In the rows, zero is written as 128.
Each named turn below is shown by a few rows before and after it. Which turns, in which order, take the first row of each later pair to the second? The first pair is answered.
turn W:
[160 188 115 130 141 161 162 140 133 162 136 121 151 119 125 151  85 150
 108 112 111 151 102]  ->  [173 176 135 149 126 157 179 156 130 162 108 128 143 117 130 142  96 133
 104 121 126 148  94]
[106 151 139 120 120 133 153 138 108 145 144 125 126  98  91 171 109 183
 136 124  98 128  93]  ->  [117 141 158 140 110 126 170 158 108 150 118 128 122  95  96 166 118 169
 135 133 112 127  85]
[150  97 142 138 124 125 178 134 124 143  65 118 120 118 142 136 144 123
 122 161 147 122 130]  ->  [137  90 135 132 108 117 161 112 138 110  76 129 119 125 155 110 127 118
 120 161 158 102 144]
turn Z:
[156 119 140 138 102 167 165 159  77 121 136 111 109 124 144 135 176 138
 122 122 121  88 102]  ->  [139 113 127 140  95 169 154 147  89  95 145 129  96 139 173 135 148 131
 135 107 145  80 109]
[ 85 140 125 146  90  99 166 109 149  94  73 104 143 122 119  84 152 128
 119 159 158 115 157]  ->  [ 94 141 133 153  94 101 175 119 143 106  64  99 143 120 115  90 162 126
 116 162 157 119 151]
[154 114 111 102 141 103  91  94 158  90 138 116 150 139 124  47 127 156
 101 152 102 124 134]  ->  [192 114 144 129 155 112 134 146 139 141  97 102 149 123 107  77 167 150
  98 163  92 149 106]
[143 114 150 154 128 135 160 159 127 139 112 137 120 141 145 149 128 106
 134 126 146 150 110]  ->  [115 115 122 135 116 131 125 119 142  98 145 148 121 157 161 132  97 109
 139 117 156 128 130]
turn X:
[133 149 123 161 111 142 146 148 121 105 125 134 157 145 108 148 140 131
 118 107 133 115 107]  ->  [124 151 118 151 104 135 135 132 127  91 135 136 161 148 111 131 134 133
 114 109 134 103 119]
[165 113 178 146 108 108 156 155 127 137  84 116 131 108 108  87 165 114
 108 156 136 142 107]  ->  [140 118 152 116  97  92 120 110 142 101 117 114 143 114 102  47 148 125
  98 159 126 117 131]
[142 156 137 120 155 139 138 149 109 157 117 118 117 127 139 173 136 112
 143 124 122 169 128]  ->  [116 138 127 118 121 116 115 111 134  90 129 143 108 144 169 119 102  97
 142 127 156 131 151]
turn K:
[141 125 148 131 128 118 161 142 137 146 118 106 138  89 107 109 146 120
 122 156 119 140 126]  ->  [140 114 154 151 124 123 170 152 138 141 106 122 123  97 135 119 134 109
 134 146 146 142 119]
[103 159 103 107 134 130  99 107 148 146 147 132 121 135 104 108 115 142
 130 149 112 120 133]  ->  [106 140 121 124 111 119 107 110 156 127 127 142 113 138 118  80 116 126
 125 159 132 106 132]
[ 94 124  76 100 142 146  77  85 143  91 170 133 112 152 145 143  71 117
 153  86 154 102 161]  ->  [ 98 129  74  82 141 133  69  73 144  93 177 114 134 141 112 118  88 129
 132 106 129  92 169]

Each pair is two turns apart.
[131 131 138 117 128 120 139 135 116 162 123 107 134 109 104 124 147 132
 130 130 110 123 113]  ->  [129 118 145 138 120 127 148 148 119 151 105 123 115 120 138 136 133 117
 142 120 141 125 106]	K, K
[163 133 107 146 128 139 145 137 127 135 109 154 120  92 134 157 103 122
 169 100 142 145 117]  ->  [160 148  97 128 139 140 138 128 123 147 126 140 133  86 112 160 111 135
 164 100 118 151 122]	X, X
[127 116 119 110 152 138 137 140 125 145 124 136 124 138 140 143 127 135
 120 122 125 138 119]  ->  [121 118 113 100 141 124 123 119 133 125 133 134 133 139 131 115 127 138
 109 129 120 124 130]	X, Z
[162 129 147 146 126 107 171 156 116 157  96  87 150 106  94  97 180 128
 107 167 110 121 118]  ->  [124 104 135 169 102 110 157 141 140  91  97 138 106 142 179  98 115 102
 141 133 184 106 125]	Z, W
[151 171 130  58 170 143 140 121 131 214 171  96 146 103  74 163 192 160
  77 124  35 144 136]  ->  [102 130 119 109 153 172 136 129 154 134 162 184  62 165 226 215  89 117
 154  49 169 146 132]	Z, Z
[120 158  93  76 168 128  92 117 124 136 152  76 184 114  53  92 120 155
  91 153  69  94 143]  ->  [103  96 121 158 129 138 121 151 145  70  90 156 105 160 187 114  57  93
 146 111 207  86 125]	X, Z
[ 83 158 123 104 131 119 117 118 131  93 166 157 132 134 134  89  92 149
  76 158 117  91 173]  ->  [ 93 132 147 141 116 122 140 146 134  84 128 179 104 146 170  95  89 122
  91 155 164  95 157]	X, X
[135  83 162 163  97  86 125 128 134 101  90 137 116 147 163  52 133  97
 155 169 180 104 118]  ->  [141  88 164 154  98  77 119 121 130 111  93 123 131 137 136  36 149 105
 139 184 158  99 122]	X, K
[145 134 122 162 102 141 141 163 109 174 142  92 189 102  57 109 167 143
 107 159  82 106 157]  ->  [126  91 133 204  54 129 143 159 135  99 115 147 145 133 142  75 120 100
 131 146 170  75 161]	X, Z
[ 96 124 135 137 137 119 120 125 131 119 147 116 110 145 107 130 127 143
 129 143 104 161 166]  ->  [ 91 117 138 143 130 116 122 123 133 105 143 125 103 149 120 120 119 137
 129 143 115 155 169]	X, X
[149 144 132 103 138 121 129 121 115 168 139 107 158  97  59 112 162 141
 106 154  79 125 125]  ->  [162 102 173 162 102 114 164 158 122 142  79 142 120 111 115  99 158  96
 120 155 149 115 106]	W, K
[106 143  84 110 169 146 113 102 104 128 166 129 128 143 131 169 102 143
 154  93 135 134 143]  ->  [158 115 145 162 149 137 170 163  93 161  88 125 122 127 123 159 150 113
 137 126 153 140 111]	K, X
[119 136 118 106 131 111 126 109 138 112 137 115 144 112  91  96 137 135
 109 144  94 109 143]  ->  [136 109 153 152 117 114 160 145 135 112  88 136 119 119 128 107 140 105
 120 143 140 114 120]	X, W
[106 103 156 153 167 138 132 156 111 130 109 127 134 123 137 145 143 123
 106 124 136  93 113]  ->  [ 92 101 147 142 153 127 117 129 122 100 122 130 137 129 144 119 127 122
 104 125 141  74 130]	W, Z
